In the rows, 128 means zero.
D: a few groups of rows, each row roughly a mix of its group's hidden directions:
D (140 x 10):
[[180 178 132 145 114  96 157 126 130 160]
 [ 76 132 113 183 158 132 124  94 140 105]
 [135 148 147 135 134 109 109  62 121  77]
 [107 146 123 124  94 112  70 119  78 150]
 [102 123  96 148 129 162 143 193 115 102]
 [142  62 110 125 152 112  87 117 150 103]
 [143 152 149 139  95  92  67 120 162 124]
 [ 71 110  86 137 108 116  84 153 136 139]
 [177 121 177 128 145 143 177 131 151 144]
 [106 135 122 131 182  92 157 110 139  77]
 [102 163 128 171 146  95  89 138 170 130]
 [133 176 118 145 131  90 119 127  97 186]
 [146  60 169 116 106 135 108 107 148 128]
 [156  99  85 125 149 101  97 127 134 183]
 [ 63 168  95 121 139 136 137  98 125 109]
 [ 76 131  92 128  98  81 120 130 156 102]
 [142  89 151 163 133 105 134 155  73 157]
 [ 93 129 173  96 189 115 131 120 135 110]
 [137 164  76 137 130  94 173 150 139 101]
 [186 151 177 114 110 162 153 125 129 130]
 [156 135 152 110 137 167 132 124  69 169]
 [141 139 163 122 111 123 192 103 151 167]
 [ 59 110 115 105 129 147 128  80 123 121]
 [122 141 112 117  88 128  94 120  99 194]
 [139 151  53 133 140 129 128 103 140  90]
 [ 86 130 120 143  98  62 144 113 112 103]
 [114 144 151 132 123 161  81 170 164 163]
 [135 155  72 107 120 134  86 105 150  92]
 [137 115  76 153 128 105 134 190 150 140]
 [111 189 162 176 147 133 129 139 104 128]
 [134 119 159 123 158 122 125 116  89 198]
 [111 122 119  97 184 147 162  80 140 118]
 [150 102 166 174 170  93 130 126 151 147]
 [168 108  74 104 104 117 137  84 114 142]
 [172 146 121 108 124 153 123 177 103 176]
 [144 160 147 127  80 105 119 125  65 134]
 [120 118 134 154  67 144 129 156  76 111]
 [128 105 190 128 115 134 184 137 112 150]
 [139 162 110  87  97 124 106 108  87 169]
 [110 170  66 107 128 113 119 159 108 105]
 [131  82 134 139 137 152  72 162 163 137]
 [135 180 117  92 117 152 172 145  91 113]
 [ 97 138 104 138 109 178 121 181  95 122]
 [131 117 150 131 102 110  96 107 199 107]
 [ 89 133 154 148  83 141  76 115 138 156]
 [128 145 139 146 123  80  88  96 129 182]
 [110 192 122 157 141 117 156 169 106 124]
 [106 131 139 170 106 118 143 142 140 199]
 [125 155 118  79 124 151 125 106 185  95]
 [148 124 162 111 151 128 145 135 120 204]
 [ 76 163 114 172 162 121 155 136 103 126]
 [155  92 111  72 159 107 121 142 165 139]
 [157 143 164 122  93 159 137 108 155  75]
 [135 137 120 165 165 128  71 132  80 139]
 [122 118 135 110 135 194  79 111 112 155]
 [133 108 170 170 131 100 117 121 188 135]
 [125 161 164 100 140 144 130  80 159  85]
 [140 152 162 126 140 185 118 112  78 106]
 [131 128 198 165 119 140 114 166 112 142]
 [154  79 155  97  94  99 108 162 144 131]
 [131 150 111  80  96 154 178 116 108  99]
 [150 151  82  93 154  88 146 143 120  90]
 [134 124  79 130 156 110 171 181 127 109]
 [121 169 113 147  72 135 161 137  89 148]
 [ 89 134 123 118 142  62 156  89 132 127]
 [165  91 115 119 106 135  96 162 129 182]
 [142 125 162 104 107 191 138 126  93 160]
 [155 109 114  91 149 161 164 135 116  74]
 [189 109 106 149 133 104 102  94 131 161]
 [152  90 123  85 114 139  63 134 116 136]
 [125 145 151 122 152 173  99 117  83 174]
 [115  90  78 120 164 115 119 145 170 100]
 [ 76  84 136 113  94 119 132 121 132  79]
 [100 155 153 133 114 168  81 125 112  81]
 [154 130 112 174 113  93 149 166 117  81]
 [184 127 143 153 137  93 156 154 160 156]
 [152 113 147 119 135 108 119 102  76 186]
 [120 130 118 122 102 109 102 178 122 192]
 [135 111 165 144 120 108 204 148 126 134]
 [ 84 177  84 150 152 130 102 117 129 109]
 [125  85 123 142 116 112 176 143 172 169]
 [201  95 107 105 115 128 119 115 155 121]
 [135 109 104  70  83 128 115 125 137  84]
 [108 100 170 158 150 131  95 153  92 164]
 [ 87  89 134 131 157 128 187 106 150 124]
 [119  83 151 155 140 148 114 135 144  63]
 [112 148  81 128  75 150 161 118 121  95]
 [ 83 166 137 139  96 160 146 170 136 101]
 [121 118 112 149 163  75 120 148  95 175]
 [110 134 158 180 138 101 168 138 170 148]
 [142 133 127 110 100  73 137 189 147 123]
 [171 103 112  91 116 119  68 149 134 138]
 [172 108 142 179 124 142 148 177 114 114]
 [160 170 166 109 112  75 130 106 136 149]
 [133 119 123  86 164 120 128 139 191  94]
 [139 108 138 113 175 188 129 115 169 137]
 [ 83 160 129 184 156 123 161 109 139 118]
 [136 125 172 164 133  77  92  95 122 142]
 [150 125 105 165 146 128 148 133 101  59]
 [ 87 123 104  93 102 103 122 172  97  98]
 [162 137 150 101 125 111 106  68 110 166]
 [116 106 140 184 155 164 159 169 125 132]
 [ 80 147 103 119 118 175  91 100 152 113]
 [155 146  90  72 139 109 159 131 118  90]
 [104 200 104 141 101 147 124 124 154 145]
 [ 79 141  91 109 101  91 123 117 163  98]
 [139 130 152 159  77 111 111 157  76 145]
 [143 131 180 121 120 140 103  65 120 157]
 [ 81 186 174 126 111 136 129 121 150 130]
 [ 94 130 106 125 168 142  82  95 169 111]
 [136  86 179 103 113 171 129 103 107 148]
 [128 122 152 124 110 160 119  58 107  92]
 [106 129 114 159 163 100  99 177  98 155]
 [158  88 151 152 151 131 176 137  98 161]
 [140 131 171 104 134 159  95 107 133 187]
 [ 95 155 118 122  67 175 142 136 117 110]
 [ 97 108 103 149 161 103 168 115  82 105]
 [148 137 184 142 134 116 151 189 146 119]
 [133 132 164 173 155 102 101 153 149 173]
 [183 111 145 112 160 118 130  78 109 155]
 [146 117 105  76  82 130 118 113 149  84]
 [135 118 167  94  92 167 143 120 136  76]
 [123 140  67 142 161 158 136  91 101 108]
 [181 160 168 121  99 148 106 120  93 135]
 [153 117 105 115 145 121  61 105  87 142]
 [ 97 151 128 153 157 145  68 114 161 151]
 [105 116  99 152 107  90 173 158 140  88]
 [129 124 189 171 153 165 111 102 117 127]
 [125 175  93 150 161 120  71 133 140 141]
 [115 108 158 180 169 130 123 138 156  84]
 [134 185 104 106 112 110 150 128 120 184]
 [177 140 183 157 115 112 144 162 120 146]
 [138 147  87 140 163 106 101  74 158 138]
 [ 97 126  92 122  90 131  64 148 114 141]
 [144 141 189 138  83 147 144 132  87 136]
 [ 71 107 100 140 145  83 158 119 101 127]
 [119 183 102 152 148  85 104 152 101 137]
 [159 125 181 168 106 121  77 124 132 135]
 [121 124  87 114 115 119  54 131  99 138]
 [164 143 150 152 167 124 136 105  89 177]]

the three rows of each list that fit no group, in list order (the others fit one group, some only roughly):
  * Z_692: [ 96  93 118 129  76 162  90 143 133 155]
  * Z_244: [104  98  91 107  84 112 131 163 168 146]
  * Z_583: [158 113 141 121 129 134  52 115 152 156]
  * Z_789: [118 120  83  90 165 184 149 133 125 126]
  * Z_505: [159  93 164 147 105 138  82 156  94 139]
  * Z_276: [ 52 133 130 157 145  96 128 125 134 152]
  * Z_192: [130  73  99 123 111  84 152 165 117 106]
  * Z_423: [113 158  97  85 143 103 184 117 141 107]
  * Z_237: [105 181 101  84 122 124 160 127 167 120]
  * Z_256: [116 164 154 151 132 133  84  97 157  82]
  * Z_872: [178 144 152 106 146 185 142 109 142 108]
  * Z_939: [ 91  94  81 135 110 147 112 181 121 134]
  * Z_684: [177 117 169 152 111 163 131 165 157 127]
 => Z_505 Z_276 Z_256
  * Z_418: [112 137 175 114 148 183 111 139 131 174]
  * Z_380: [116 104 115 126 198 176 121 109 134 140]
  * Z_803: [ 85 141 142 187 109 160 106 157 123 115]
  * Z_102: [ 98 164 184 166 143 137 127 116 149 158]
  * Z_69: [117 115 110 118 124 171  85  71 143 102]
  * Z_279: [164 111  98 178 137 118 156 168 107 151]
  * Z_955: [130  84 187 142 118 138 126 147 102  85]
  * Z_299: [111 138 132 121 101 131 117  83  57 115]
  * Z_561: [ 98 152 133 126  95  81 147 129 186 116]
  * Z_927: [133 136 139 141  57 165 138 106  98 110]
  * Z_67: [138 131 141 145 172 195 116 109 138 161]
  * Z_104: [ 85 113 104 141  94 124 148 172 175 141]
  * Z_178: [134  52 129 138 143 147 145 134 164 105]
  * Z_99: [145  97 112  92 101 167 117 135 165  84]
 => Z_418 Z_279 Z_67
  * Z_424: [ 95 107  83 119  98 126 158 173 161 127]
  * Z_22: [154  77 132  88 103 117 134 162  88 137]
  * Z_868: [105 167 107  86  90  99 131 152 133  90]
  * Z_333: [104 176 101 135 125 149  77 165 109 142]
  * Z_328: [118 116 146 175 126 174 109 139  95 175]
  * Z_986: [166 161 174 144 138 149 150 106 165 158]
  * Z_918: [124 129 161 145  75 166 141 109 109  83]
  * Z_448: [161 120 107 116 113 143 111  73 176 100]
  * Z_105: [128  69 104 128 126 152  68 127 117 115]
  * Z_231: [137 180 139 151 190 119 105 152 130 120]
  * Z_657: [117 167 163 151  91 140 116 116  99  77]
  * Z_638: [139 154 100 141 117 125 132  48 112 124]
 => Z_333 Z_231 Z_657
  * Z_58: [119 172 104 165 141 101 115 171 148 165]
  * Z_229: [ 91 137 120 112 172 175 174 106 117 125]
  * Z_920: [128 104 150 108 158 100 133 185 115 173]
  * Z_240: [117 122 130 157  92  88  77 159 150 153]
  * Z_508: [157 141  91  81 111 125 150  98  81 122]
  * Z_558: [ 63 160 160 123 117 155 150 101 119 113]
  * Z_433: [133 168 180 141 144 149 182 118 125 109]
  * Z_204: [106 129 152 171 131 129 125 118 173 187]
  * Z_555: [107 156  71 109 161 108 122  92 150 149]
  * Z_172: [ 90 156 179  97 108 158 104 127 110 154]
 => Z_229 Z_508 Z_204
  * Z_996: [126 109 128 118 155 100 160 187 151  89]
  * Z_344: [176  95 145 167 163  95 127 107 112 109]
  * Z_52: [117 158 141 156  99 106  99 115  68 154]
  * Z_419: [162 105  75  69 122 109 138 125 116 128]
  * Z_389: [154 189 122 172 161 109 116 142 144 111]
  * Z_51: [ 89 136 145 118 138 175 141 116  66 144]
  * Z_570: [123 169 108  74 153 119 123  77 129 113]
  * Z_425: [101  72 130 134 109 146 131 153 178  98]
  * Z_367: [111  96 106 101 143  70 100 167 137 141]
  * Z_675: [102 122  97 112 127 128 198 164 137 146]
  * Z_588: [164 164 162 173 107 115 143 113  90 145]
  * Z_906: [139 105 137 185 145  91  90 107 120  97]
 => Z_52 Z_389 Z_367
  * Z_187: [ 65 112 153 168 155 140 102 105 121 134]
  * Z_845: [171 146 136  87 151 164 165 140 117 163]
  * Z_75: [ 88 176 150 140  89 107 105 109 131 163]
  * Z_286: [124 165 139 151 102 101 165 151  79 157]
  * Z_170: [ 83 172 138  74 161 123 145 129 121 139]
  * Z_91: [157 144 111 177 153  78 157 109 117 108]
  * Z_302: [121 103 155 112 103 100 132  88 191 132]
  * Z_719: [154 143 175 147  99  95 118  79 154 134]
  * Z_960: [ 98 148  83 104 148 114 145 167 123  80]
  * Z_988: [173 153 132 118 116 185  87 129 108 111]
  * Z_874: [115 163 120 179 157 134 114 170  87 137]
  * Z_695: [188 114 131 119 112 144 143 147 131 188]
 => Z_719 Z_960 Z_695
  * Z_578: [135  90 124 106  96 156  92 111 112 182]
  * Z_994: [104 150 139 114  68 154 164 149 133 164]
  * Z_284: [112 135  66 115 121 114  85 167 108 114]
  * Z_627: [157 125 159 149 149 153 179  99 112 169]
  * Z_7: [122 151  85 120 180 163  93 100 142 129]
  * Z_631: [120 119  42 123 111 126 117 125 117 104]
  * Z_144: [149 141 146 131 171 133 158 109 179 172]
  * Z_990: [114 114 132 100 164 134 199  97 139 129]
  * Z_332: [163 120 163 133 172 161  95  86 113 130]
  * Z_334: [116 166 141 122 139  92 167 164 113 176]
  * Z_964: [110 108 125  97  93 178 164 149 149  96]
  * Z_154: [184 171 128  97 126 163 139 141 100 111]
  * Z_823: [172 129  95 133  81 115 169 139  92 138]
  * Z_159: [161 169 116  94  89 172 125 157 123 114]
  * Z_384: [110 134  82 100 165 172  93 126 158 121]
 => Z_7 Z_631 Z_144
  * Z_783: [101 174 165 138  91 147 135 114 117 175]
  * Z_680: [118 164 153  93  96 178 112 103 157 113]
  * Z_540: [ 90  88 124 180 133  92 150 123 113 101]
  * Z_501: [113  69  96 131 119 116 121 105 144  75]
  * Z_560: [187  94 134 106 102 126 171 119 154 119]
  * Z_503: [140 109 139 142 110 148 175 144  61 117]
  * Z_694: [122 141  63  99 108 118 105 157  98 152]
  * Z_372: [162 107 177 107  91 109 150 139 171 124]
  * Z_679: [146 138 116  95  87 134 140 146 106  62]
  * Z_725: [127  93 116 151 140  66 114 111 163 161]
  * Z_6: [ 97 112 171 145 146 154 153 185 147 125]
  * Z_883: [ 98 153 154 121  97 162 149 149 160 177]
  * Z_816: [ 98 179 129  96  75 146 112 134 111 112]
  * Z_916: [149 140 133 127  62 153 115 179 140 128]
 => Z_679 Z_6 Z_883
  * Z_305: [136 143 188 139 147 135 153  92 155  89]
  * Z_944: [157 148 127  65 122 120 107  83 102 114]
  * Z_852: [139  93  63 102 130  99 121 159 119 148]
  * Z_126: [ 64 172 138 143 122 165 101 126 125 138]
  * Z_217: [136 159 134 129 151 161 187  86 122 101]
  * Z_750: [135  65 159 141 140 134 134 148  91 166]
  * Z_941: [131 151 148 102 124 103 130 192 101 167]
  * Z_209: [170 108 112 111 130 145  64  97 150 132]
  * Z_113: [126 130 126 141  89 155  86 144  64 136]
  * Z_77: [123 125 111 102 109  86 143  90 165  79]
  * Z_709: [141 105  80 107 128 103 156 127  86 173]
  * Z_603: [156 142 125 141 187  91 131  85 130 100]
  * Z_782: [147 163 125 114  68 110 148 154  86 119]
  * Z_228: [153 170 110 142 127 106 155 152 177  90]
  * Z_606: [ 94 166 133 114 141  97 140  70 157 147]
 => Z_217 Z_77 Z_606
